In the rows, 128 means zero.
The rows of X fall into 3 groups, which share some directions, and each row is roughly a mix of its group's hidden directions.
X (144 x 13):
[[118 119 143 166  89 143 108 113 149 141  93  85 167]
 [ 87  80 154 127 166 134 132 152 140 170 141 139 149]
 [153 191 143 149 156 105  92 157 116 127 119 125 104]
 [ 98 162 127 104 150  95 106 106 113 135  97  89 167]
 [198 132 113 129 111 132 103 141 157 123 162 145  98]
 [132  83 164 145 116 101  74 154 148 108 148 134 117]
 [106 109 115  66 116 151 104 116 133 136 100 167 101]
 [113 111  86 125 156 103 173 153 113 150 117 152  88]
 [177 127 130 194  88 132 115 132 147 123 144 114 132]
 [119 128  86  67 151 120 145 126 122 114 111 102  86]
 [120  83 124 137  85 118 148  96 122 118 170 103 166]
 [132  90 172 151 137 132  97 143 160 160  98 107 159]
 [168 193 131 144 142 108 114 143 106 131  90 126 108]
 [127 186 131 152 149 101 128 142 103 134  71 112 132]
 [106  90 125  79 145 169 163 108 137 148 104 150 134]
 [101  79 126 111 120 117  75  95 131 100 132 110 157]
 [ 92 128 158 117 111 106 104  94 165 155 141 128 177]
 [169 101 123 111  91 133 127  90 157  97 168 127 107]
 [107  78 160 121 152 119 115 160 122 168 119 166 109]
 [121 102 170 140 144 106 106 187 146 128 162 112 146]
 [109 108 153 152 133 152 144 118 155 113  57 106 121]
 [192 160 113 151  94 129 160 148 139 139 106 143 122]
 [134 106 141 126 168 112 140 150 115 133 107 199 104]
 [ 94 102 149 122 165 112  86 176 139 155 118 130 106]
 [128  77 153 115 135 110 134 188 142 164 144 146 119]
 [133 174 154 128 181 100 104 173 126 127 143 116 125]
 [ 84  96 139 157 104 125 162 148 121 127 183 122 145]
 [105 176 127 118 157 117 182 143 130 173 116 114 136]
 [166 145 108 138 115 139 150 128 121 157 140 183  80]
 [118 185 141 131 167 105 102 133 116 101  92  97 123]
 [112  76 123 114  92 157 118 140 127 150 155 171 100]
 [177 126 113 129 143 139  85 154 120  98 155 131  80]
 [150 122  86  91 135 143 118 130 151 112  75 102 163]
 [107 164 125  99 162  91 132 138 108  99 112  79 147]
 [108 144  97 148 117 112 178 118 134 140 142 103 187]
 [126 189 114 104 158 124 168 115 104 151 101 107 126]
 [172 150 100  96 140 121 146  65 103 126 136 135 123]
 [157 184 165 165 157 126 106 134 109 106 108 138 125]
 [119 139 161 134 130 127  79 103 125 116 112  60 140]
 [125 110 107  77 148 154 103 107 132 110 133 137  68]
 [133 126 147 170 131 111  97 155 140  98  83  81 138]
 [153 130 164 167 111 118 119 179 151 111 167 105 133]
 [ 97 152 148 155 167  93 133 150 116 148 140 105 176]
 [124 157 124 167 138  91 145 139  98  91  77 124 112]
 [124 169  96 120 129 139 164  81 146 106 154  88 129]
 [127  99 164 123 133 132  62 146 114 140 116 161  96]
 [120 123 163 153 138 116 117 151 144 124 130  64 175]
 [138 117 142  76 152 113  67 108 105 150 113 142 122]
 [ 87  55 110 115 118 133 140 134 152 150 126 120 152]
 [155 110 148 155 104 103  64 157 154 117 141 139 134]
 [113 154 156 160 154  85  95 174 120 130 123 125 158]
 [ 98 178 130 159 144 126 182 151 122 149 103 117 141]
 [162 175 120 151 147 141 104 151 118  95 159 123  87]
 [ 88  99 141  94 169 143 113 169 137 161 140 144 108]
 [146 171 129 136 157 110 160  97 116 140 159  86 160]
 [138 105 143 122  95 123  67  83 124  88 127 134 142]
 [126 137  85 144 133 135 198 138 131 153  90 119 125]
 [111 166 156 159 144  91  87 143 110 105  96 104 136]
 [149 122 131 165  99 132 139 175 176 150 161 151 135]
 [153 143 140 139 152 115  81 194 128 132 154 130 112]
 [ 85  85 115 120 135 137 147 127 149 173 110 122 175]
 [149 132 128 178  90 132  89 114 132 117  85 159 146]
 [127  84 126 103  93 128  92  70 138 116 121 136 154]
 [ 66 131 159 144 152 105 110 137 107 101 119  94 150]
 [136 151 104  75 124 146 164 102 111 125 100 156  92]
 [125 137 140 147 119 119 102 106 146 121  90  66 171]
 [124 160 104 135 133 135 133 116 100 174 105 192 120]
 [138 205 146 125 143 103  98 113 141 122 149 105 126]
 [125  90  92  84 113 149 168 106 146 128 139  88 121]
 [ 82  80 159 159 162 132 136 120 125 101 116 110 153]
 [183 119 153 174  90 119 118 149 130 132 154 157 130]
 [139 116 160 125 149 138  78 155 127 146 102 170  87]
 [116  83 118 139  87 117 153  89 114 125 162 115 168]
 [120  87 127 115 142 126 170 139 122 177  89 157 103]
 [109 147 178 149 175 106 106 170 118 153 139 133 132]
 [157 187 131 177 113  93 148 136 105 118 135 127 139]
 [142 156  93 120 103 131 142  69 125 108 113  86 149]
 [ 87 140 144 152 156 133 156 141  80 122  77 129 119]
 [ 73 133 142 121 175 123 156 152  95 115 131  91 125]
 [128  74 140 160 103 121  80 163 133  99 130 136 143]
 [100 126 103 135  85 165 141  80 111 129  91 142 107]
 [ 67 104 122  85 161 139 120 126 142 140 110  94 139]
 [128 109 172 108 140 137 135 103  92  99 133 147  70]
 [128 137  93  90 109 121 173 103 118 135 183 111 114]
 [156 141 108  80 136 155  99 108 133 107 134 125  72]
 [164 135 111 136 101 156 157 122 132 146  78 177 114]
 [147 192 134 146 160 118 129 158  95 128 100 123 102]
 [ 72  97 108 100 143 137 163 106 135 151 131 105 161]
 [128  98 148 131 112 112  68 120 140 132 105  92 172]
 [170 149 117 157 139 143 121 173 106  91 140 128  84]
 [125  72 124 117  91 171 105 113 163 143 119 152 142]
 [113 103 116  72 119 164 124 104 133 132  95 166 101]
 [100  81 130 125 109 133 160 108 140 128 175  82 140]
 [112  73  92 119 106 139 185 120 141 153 129 128 135]
 [126 108  78 106  86 152 158  77 131 131 119 129 138]
 [184 141 135 156  99 154 114 109 140 112 162 111  90]
 [143 160 141 103 180 144  99 153 155 154  93 123 108]
 [ 91  85 147 157 101 119 138 151 136 136 168 109 166]
 [138 198 120 135 167 107 135 157 113 133 111  99 116]
 [141 116 104 134 166 152 132 184 103 110 149 127  83]
 [160 179 105 117 135 126 174  99 100 117 161 131 114]
 [ 97 104 154 151 116 115  85 145 149  97 169 112 158]
 [153 153 109 128  78 141 145  93 112 118 122 179 101]
 [155  80 121 152  99 177 125 116 160 135 100 151 128]
 [151  84 111  95 134 145  92 154 140 133 183 137 124]
 [145 109 118 110 105 129 135 122 151 127 189  77 160]
 [104 138 170 147 177 106 124 160 121 139 120 106 173]
 [151 113 141 118 122 134  51 112 130 103 160 145 115]
 [155 136 140 168 105 122 147 109 105  84  93 160  97]
 [158 122 151 181 120 132 113 134 149 108 140  70 149]
 [133 171 126 145 139 110 150  98 129 104 115  68 160]
 [115  93 157 160 130 151 126 173 141 133 166 167 104]
 [164 145  82  84 112 139 138  88 114 113 139 147  99]
 [175 142 116 100 155  96 145 113 130 120 177 101 154]
 [121 182 122 115 158  80 121 167 102 145 114 147 133]
 [ 80 164 122 114 163 124 100 118 108 128  75 114 121]
 [124  77 103 142 109 128 114 153 162 144  88 123 171]
 [142 131  70 110 104 132 146 104 118 126 122 181  94]
 [122  73 126 138  91 116 153 118 128 132 180 127 166]
 [124  92 148 117 115  91  57 124 132 118 117 119 157]
 [148 188 141 142 141 117 149 120  98 130  80 134  96]
 [ 91 140 142 108 168  91 131 150 118 127 147  74 150]
 [139 159 124 159  71 104  94 128 114 115 128 166 104]
 [121 138 161 120 183 109  89 136 138 141 103  85 151]
 [ 88  92 110  58 142 147 123 111 133 130 123 142 114]
 [132 122 161 141 153 108 111 197 130 133 158 160 116]
 [165 149 113 158 123  96  83 148 119 116  75 118 128]
 [130 142 148 112 129 129  94 138 124 155 181 154  72]
 [ 71  78 137 124 144 131 166 120 116 138 125 153  97]
 [108  85 138  91 179 158 121 120 149 119 135  89 135]
 [156 154 120 143 102 141 144  77 109  77 140 127  97]
 [135 173 179 162 149 134 108 121 105 122 132 168 153]
 [131  71 170 146 130 108  96 150 115 145 140 167 134]
 [139  68 131 115  90 134  92 132 138 156 162 139 150]
 [148 137 132 106  99 126 111 113 173 124 194 117 154]
 [101 111 150 146 110 121  98  93 122 125 113  70 166]
 [ 85  95 163 150 153 115  96 165 138 153 121 143 155]
 [ 97 132  82  99 132 119 149 102  89 120 114 177 113]
 [185 177  93 138 107 147 166 129 128 117 130 124 118]
 [122  84 176 153 130 104 100 166 138 132 154 115 157]
 [ 91  99 157 147 163 109  96 175 137 144 101 123 140]
 [133 193 153 131 167  97 102 153 101 120 120 126 127]
 [135 145 137 167 110 124 120  97 130 103  58 108 142]
 [ 93 125 122 159 131 118 161 182 110 116 107  97 163]]

One row of each group comes first, with its name. Which group is each row after those in?
[157 154  91 112  92 143 168  85 114 115 125 158 115]  (38)
[127 130  99 109 119 119 166 149 120 118 205 140 125]  (32)
[ 58  82 149 139 128 131 143 128 113 118 116 121 161]  (16)

[163 185 161 154 139 134  96 159 141 125 127 107 105]  (32)
[147  96  90 120  72 151 151  98 144 135 153 137 105]  (38)
[131  70 111 124  84 150 160  99 158 121 147 141 132]  (16)
[171 130 139 111 161 102 145 122 140 118 178  87 154]  (32)
[152 163 113 159  92 133 140  96 145 113  92  89 154]  (32)
[167 156 131 166  87 116 133 139 138 112 173  99 150]  (32)
[157 135  93 115 127 175 159  98 129 156 128 167 101]  (16)
[134 145 160 119 137 130  76 146 131 149 171 142  78]  (38)
[107 113  74  76 104 118 167 112 125 142 150 126 133]  (38)
[144 134 144 176 108 129 109  97 128  72 144  96 148]  (38)
[135 143 132 145 175 127 117 188  97 126 122 132  84]  (16)
